(in the rows, 128 means zero)
Each path below is one point turned by a fixed rotation once a step. After each direction that follows a path, write how fast that rotation turns it, in degrees each step (0 if it stays still).
Each turn is a multiple of 5 degrees from 10 to 175, or 0.
Each row of a path follows its step; steps can be skipped.

step 2: [126 128 126 130 120 132 136 127 137 132 121 127 127 123 122 131 129 127
 123 130 138 132 122 128 137 126 131 127 128 118 129 123 137 129 134 139
 126 128 127 132 134 137 122]
step 4: [124 133 118 126 115 120 129 119 125 126 127 126 126 130 128 131 118 133
 123 138 134 125 135 134 126 124 136 129 131 127 127 124 132 123 122 132
 128 129 130 135 136 133 128]
step 6: [128 127 125 128 126 133 128 125 133 126 121 120 126 136 127 126 130 128
 133 140 118 129 137 134 123 122 129 131 120 129 125 122 132 121 129 129
 124 138 136 123 132 132 134]
step 13: [131 125 125 132 131 130 130 127 127 132 120 138 131 134 120 129 142 118
 126 126 128 131 118 129 130 126 134 134 125 128 135 132 124 134 125 132
 124 134 136 131 133 132 136]
step 14: [128 130 121 126 130 121 124 117 131 118 127 126 129 135 117 135 126 135
 130 132 133 127 130 119 123 136 128 126 126 124 132 126 127 130 126 136
 128 132 125 139 135 135 129]
step 19: [136 135 126 131 124 135 130 116 135 124 123 123 123 132 121 133 128 129
 131 135 139 126 128 123 124 123 122 135 119 126 128 127 135 126 131 132
 123 135 133 130 134 132 129]
step 21: [127 128 128 123 124 123 126 126 126 135 118 126 122 130 127 125 126 136
 135 133 136 134 128 131 121 127 133 141 130 127 127 122 128 124 125 130
 118 120 134 122 132 139 132]
step 23: [123 126 124 124 129 131 128 129 135 128 125 133 127 135 129 130 124 122
 125 128 127 129 128 141 130 119 138 134 131 128 133 131 119 125 127 133
 126 132 136 117 133 129 141]
step 25: [130 131 127 123 117 131 124 123 134 128 119 136 130 136 123 132 127 130
 125 125 126 137 129 131 131 129 122 122 124 125 128 127 118 134 130 136
 136 136 130 119 128 134 125]
step 26: [125 132 129 118 125 119 129 129 123 134 120 134 131 140 126 135 132 125
 135 130 125 133 121 126 129 126 127 141 134 127 130 126 135 133 120 129
 124 128 133 131 131 135 136]
step 27: [116 132 112 125 129 124 124 129 133 124 120 126 127 128 123 127 122 137
 131 119 127 129 126 125 121 129 128 126 123 128 132 124 128 136 129 139
 132 126 132 134 125 133 125]
Directions:
[130 127 130 126 124 129 126 124 125 126 129 130 128 129 128 128 129 129
 126 129 131 127 129 126 127 127 128 127 127 128 127 132 127 130 127 128
 129 127 128 129 130 127 131] : 70
[127 127 130 129 128 130 128 126 126 129 128 127 129 127 128 125 129 128
 125 131 124 126 129 128 131 128 130 126 126 128 130 125 127 127 128 128
 127 128 127 133 130 129 128] : 10
[127 128 129 127 129 130 127 125 129 128 128 130 129 126 131 131 129 127
 126 126 127 132 127 132 129 129 130 128 130 126 128 127 128 129 129 127
 128 126 128 128 130 126 126] : 140
[129 127 128 127 128 126 127 127 128 130 126 127 128 130 127 125 131 126
 128 128 127 128 125 132 127 131 128 127 128 127 129 129 125 126 128 126
 130 129 129 126 128 126 131] : 145
[128 128 126 131 125 130 132 125 131 131 126 127 126 128 129 127 126 129
 127 129 129 127 129 129 127 129 130 127 128 128 127 129 126 130 128 130
 126 127 132 126 126 129 128] : 170

step 0: [138 132 139 120 130 135 128 120 123 130 137 129 125 124 134 129 125 134
 131 127 127 138 135 131 117 134 132 131 125 117 126 121 132 126 126 128
 125 126 133 119 129 133 130]
step 4: [125 128 118 140 132 127 123 121 126 127 140 135 125 131 131 128 121 124
 126 129 139 126 127 137 131 128 122 123 129 137 125 126 126 127 117 125
 122 119 128 129 124 132 135]
step 5: [123 131 130 126 128 126 135 125 120 124 127 123 122 133 130 133 129 130
 122 125 133 128 139 129 118 135 124 121 131 124 118 129 131 128 133 124
 139 123 117 118 132 130 121]
step 7: [126 128 130 121 135 128 137 121 120 123 134 125 127 125 131 132 128 130
 129 118 122 135 125 136 126 128 118 128 129 120 137 124 131 122 119 118
 128 129 128 128 133 121 118]
step 11: [135 131 131 137 121 130 129 124 133 132 130 127 121 123 130 133 120 124
 126 129 135 132 133 135 120 130 125 141 130 128 122 124 129 134 119 129
 125 128 123 121 131 142 134]
step 12: [121 125 120 125 137 124 139 129 122 124 124 127 130 133 123 139 124 134
 124 127 129 134 122 132 127 121 124 129 124 129 118 122 119 128 135 122
 127 120 133 120 135 128 128]
step 14: [124 132 131 116 131 127 132 124 127 134 133 120 125 132 128 134 129 121
 121 128 122 138 129 127 118 120 124 131 130 129 123 126 138 117 132 135
 132 122 125 126 129 121 123]
step 16: [138 126 133 127 128 125 137 121 127 130 133 123 124 125 136 136 135 122
 123 127 131 118 134 135 119 127 126 128 125 128 136 131 130 128 122 125
 140 127 120 129 138 126 123]
step 20: [125 125 128 131 120 127 126 133 125 135 135 130 131 125 123 129 126 129
 124 122 129 132 126 126 125 110 129 141 129 132 131 120 133 126 119 125
 122 127 133 120 125 139 125]
step 23: [122 126 130 119 132 129 133 125 117 129 132 119 125 128 133 132 121 127
 123 128 136 120 129 135 124 126 133 128 134 129 126 130 125 116 139 124
 136 118 130 121 134 129 132]
step 25: [132 123 136 113 120 131 128 129 126 126 130 128 128 126 127 132 120 127
 124 124 123 131 126 139 117 130 117 135 128 127 135 125 130 128 121 134
 131 122 133 124 136 125 124]
Directions:
[127 130 128 129 131 128 125 129 129 129 128 130 127 126 131 126 126 129
 127 128 127 130 129 127 126 130 125 123 128 129 128 126 127 128 128 124
 126 129 127 126 129 128 127] : 10
[126 129 130 127 128 127 127 128 131 124 130 125 127 128 129 126 127 127
 132 127 128 128 126 128 126 129 127 131 127 127 126 127 129 126 126 130
 125 129 127 130 127 125 128] : 100
[128 127 128 129 129 126 131 130 131 128 125 127 130 126 130 129 129 129
 127 127 128 128 126 131 127 126 125 131 129 128 133 128 126 131 127 127
 126 130 127 128 130 129 128] : 80
[128 129 129 128 126 131 128 130 129 128 128 126 127 129 127 132 128 130
 132 128 125 130 129 130 127 129 128 127 131 129 128 126 125 128 128 126
 129 130 132 128 127 127 127] : 60
[128 129 131 129 123 125 131 129 128 126 128 130 126 128 127 128 127 125
 130 130 127 129 131 129 129 128 126 127 129 129 130 128 130 128 129 129
 128 127 127 126 129 127 128] : 125
[129 127 129 127 129 128 129 130 127 129 125 125 131 129 125 126 128 129
 128 133 126 128 128 129 130 127 127 127 129 127 125 129 125 127 127 128
 127 126 124 127 129 124 128] : 160

step 2: [125 134 135 131 120 137 130 131 135 125 142 122 125 134 132 123 129 117
 128 133 123 130 121 132 117 137 136 131 128 128 126 136 114 121 123 134
 120 129 133 123 126 124 126]
step 4: [122 132 131 137 116 138 120 128 123 119 131 125 120 130 130 117 116 136
 126 135 127 139 126 128 128 138 134 128 119 124 127 135 131 137 125 125
 126 126 131 132 129 127 136]
step 5: [129 139 132 128 116 133 122 133 136 131 134 128 130 132 135 130 124 117
 122 137 126 130 120 117 128 137 133 121 121 130 120 131 127 124 123 138
 128 134 138 130 124 130 118]
step 6: [138 136 132 134 127 141 134 126 123 118 132 118 123 123 124 120 124 125
 127 124 128 132 119 127 133 133 126 131 122 131 130 133 115 125 124 130
 124 123 129 129 112 127 120]
step 19: [125 132 123 133 123 137 128 135 121 118 133 121 130 117 136 124 111 130
 120 130 130 124 134 125 129 129 137 124 131 120 122 134 125 136 128 124
 133 122 131 125 119 129 117]
step 20: [126 132 129 126 126 126 128 126 133 129 135 128 123 131 131 119 126 127
 131 137 118 131 124 129 134 144 139 125 126 111 124 136 124 126 119 134
 122 123 134 118 123 135 128]
step 21: [131 139 126 133 127 138 128 136 120 135 128 130 126 117 133 126 124 126
 123 129 124 126 123 126 125 131 129 132 124 126 127 132 136 123 117 144
 119 132 120 130 112 131 123]
step 22: [121 139 122 135 129 139 130 132 117 117 134 128 120 125 138 125 124 126
 126 132 126 138 123 138 121 133 136 126 129 128 128 133 122 137 123 119
 126 129 131 120 124 125 123]
step 23: [119 135 126 129 127 128 125 131 125 130 134 122 135 130 124 122 119 121
 128 132 121 126 124 122 132 131 142 118 124 122 129 142 134 129 131 139
 129 128 135 117 125 133 117]
step 25: [122 144 128 133 129 130 118 137 119 128 125 135 128 125 133 130 123 123
 125 134 126 136 118 125 123 129 127 124 127 125 134 138 122 130 117 123
 126 140 137 128 118 130 127]
step 27: [125 147 133 122 118 129 128 127 130 130 129 122 130 127 124 122 126 120
 123 129 125 123 130 123 128 134 130 124 122 127 127 141 117 133 118 132
 116 122 127 116 129 130 132]
Directions:
[128 124 128 127 128 128 129 128 129 127 129 129 129 127 126 128 125 126
 130 127 127 130 130 128 126 132 128 126 126 126 130 129 133 129 129 128
 127 127 130 129 130 131 129] : 115
[128 129 125 127 127 125 128 127 131 126 128 130 128 128 130 130 129 127
 127 128 129 127 126 128 123 129 128 127 128 128 125 127 126 130 125 126
 127 127 130 125 129 128 129] : 145
[128 129 128 128 126 127 129 132 130 129 130 128 127 129 128 126 130 127
 129 129 126 131 128 132 130 128 125 128 125 126 129 127 126 129 130 128
 128 127 129 126 128 126 131] : 160
[128 131 128 127 128 131 126 125 129 130 128 127 127 130 127 129 131 130
 130 127 125 129 129 129 126 131 130 127 131 129 130 129 126 129 126 127
 131 127 129 129 129 130 130] : 160
[132 130 129 126 126 126 127 125 128 126 125 127 128 128 129 129 126 126
 127 127 128 129 130 126 131 128 125 126 126 128 128 130 125 127 128 125
 130 128 128 130 127 129 129] : 35
[126 125 129 128 127 127 125 127 128 127 128 128 129 131 132 128 126 128
 127 130 127 129 127 129 128 129 129 127 131 126 127 129 127 126 131 128
 131 132 129 127 129 126 127] : 120

step 1: [127 136 130 131 123 127 128 128 131 134 129 129 125 124 129 125 131 130
 127 129 133 122 131 111 128 119 131 128 125 129 136 124 139 134 124 131
 134 124 124 127 121 120 128]
step 4: [124 136 122 133 129 117 125 131 129 128 123 132 125 126 130 136 125 129
 134 133 130 123 125 125 130 123 135 124 118 125 129 140 122 129 125 129
 122 128 138 132 127 131 123]
step 5: [137 131 125 128 127 130 136 130 130 129 127 130 137 127 125 128 138 127
 128 130 120 127 135 128 138 129 138 126 130 131 129 130 117 124 131 123
 126 125 126 124 138 135 126]
step 6: [129 133 134 124 130 128 130 123 122 130 130 130 129 122 130 129 129 121
 135 135 126 134 137 124 126 126 135 121 133 136 133 131 129 141 125 133
 132 130 118 132 125 122 128]
step 7: [127 130 120 129 131 126 128 132 126 131 136 128 126 135 125 131 132 126
 128 136 132 129 122 128 122 121 131 124 135 124 130 123 131 130 130 133
 128 116 128 117 131 120 117]
step 8: [132 134 128 130 130 131 123 134 138 130 130 129 122 124 134 126 130 127
 128 138 118 137 126 133 126 126 128 139 132 124 121 125 133 122 132 129
 132 127 119 126 128 133 134]
step 9: [125 138 131 129 131 122 125 135 137 125 124 131 131 127 136 132 118 134
 131 126 133 121 126 124 131 119 126 132 128 126 140 130 132 133 133 131
 130 128 125 137 125 131 124]
step 15: [132 124 122 119 133 123 125 129 132 125 127 131 132 130 136 128 136 133
 131 129 127 126 125 128 132 118 139 123 132 126 136 135 126 125 134 125
 125 118 122 126 127 125 120]
step 17: [129 130 129 135 128 133 122 136 125 137 128 122 125 125 129 133 124 131
 135 134 135 121 117 125 128 123 128 126 133 126 131 124 133 139 125 135
 135 123 123 130 126 125 130]
step 19: [131 132 127 130 124 131 132 134 138 126 121 136 132 116 130 135 115 125
 125 130 119 128 133 132 129 129 126 132 122 127 128 130 128 132 125 132
 128 130 131 137 130 129 126]
step 20: [128 130 123 129 119 125 136 133 129 123 129 129 132 133 130 132 131 126
 144 124 131 120 128 132 130 118 139 127 127 127 133 136 122 130 124 124
 128 129 133 129 126 126 125]
Directions:
[125 128 128 127 130 129 129 131 129 130 128 126 124 130 130 129 124 128
 125 130 129 129 130 132 129 128 129 129 127 127 128 126 127 129 127 127
 128 129 127 125 127 127 128] : 70
[126 126 128 126 127 127 127 130 131 130 130 128 126 125 129 127 128 126
 127 127 130 124 126 126 129 128 126 131 130 128 128 126 129 127 129 129
 129 125 127 130 127 129 129] : 45
[127 130 129 125 126 128 130 129 129 126 126 129 125 128 127 129 127 130
 130 126 126 130 129 130 125 126 127 129 129 127 128 129 130 124 129 128
 129 126 130 130 128 128 127] : 65
[128 127 126 123 129 130 130 127 129 129 129 129 131 127 127 129 129 127
 126 126 126 128 128 128 126 128 131 131 127 129 131 127 128 130 126 128
 129 128 129 128 125 125 127] : 80
[131 126 128 125 127 130 129 130 129 127 127 125 130 129 126 124 129 130
 130 130 130 126 128 131 128 127 130 128 128 124 126 128 127 128 127 129
 127 126 126 128 128 129 129] : 145
[131 128 129 129 128 127 127 129 126 126 127 128 129 127 129 129 128 126
 127 127 129 128 131 128 130 126 126 133 126 129 128 131 129 129 128 126
 130 124 128 125 127 129 128] : 100
[128 128 125 126 129 127 128 128 130 129 128 131 131 129 131 130 127 129
 130 129 130 127 129 128 128 129 126 130 126 126 126 131 129 127 130 125
 128 131 128 129 130 127 128] : 70
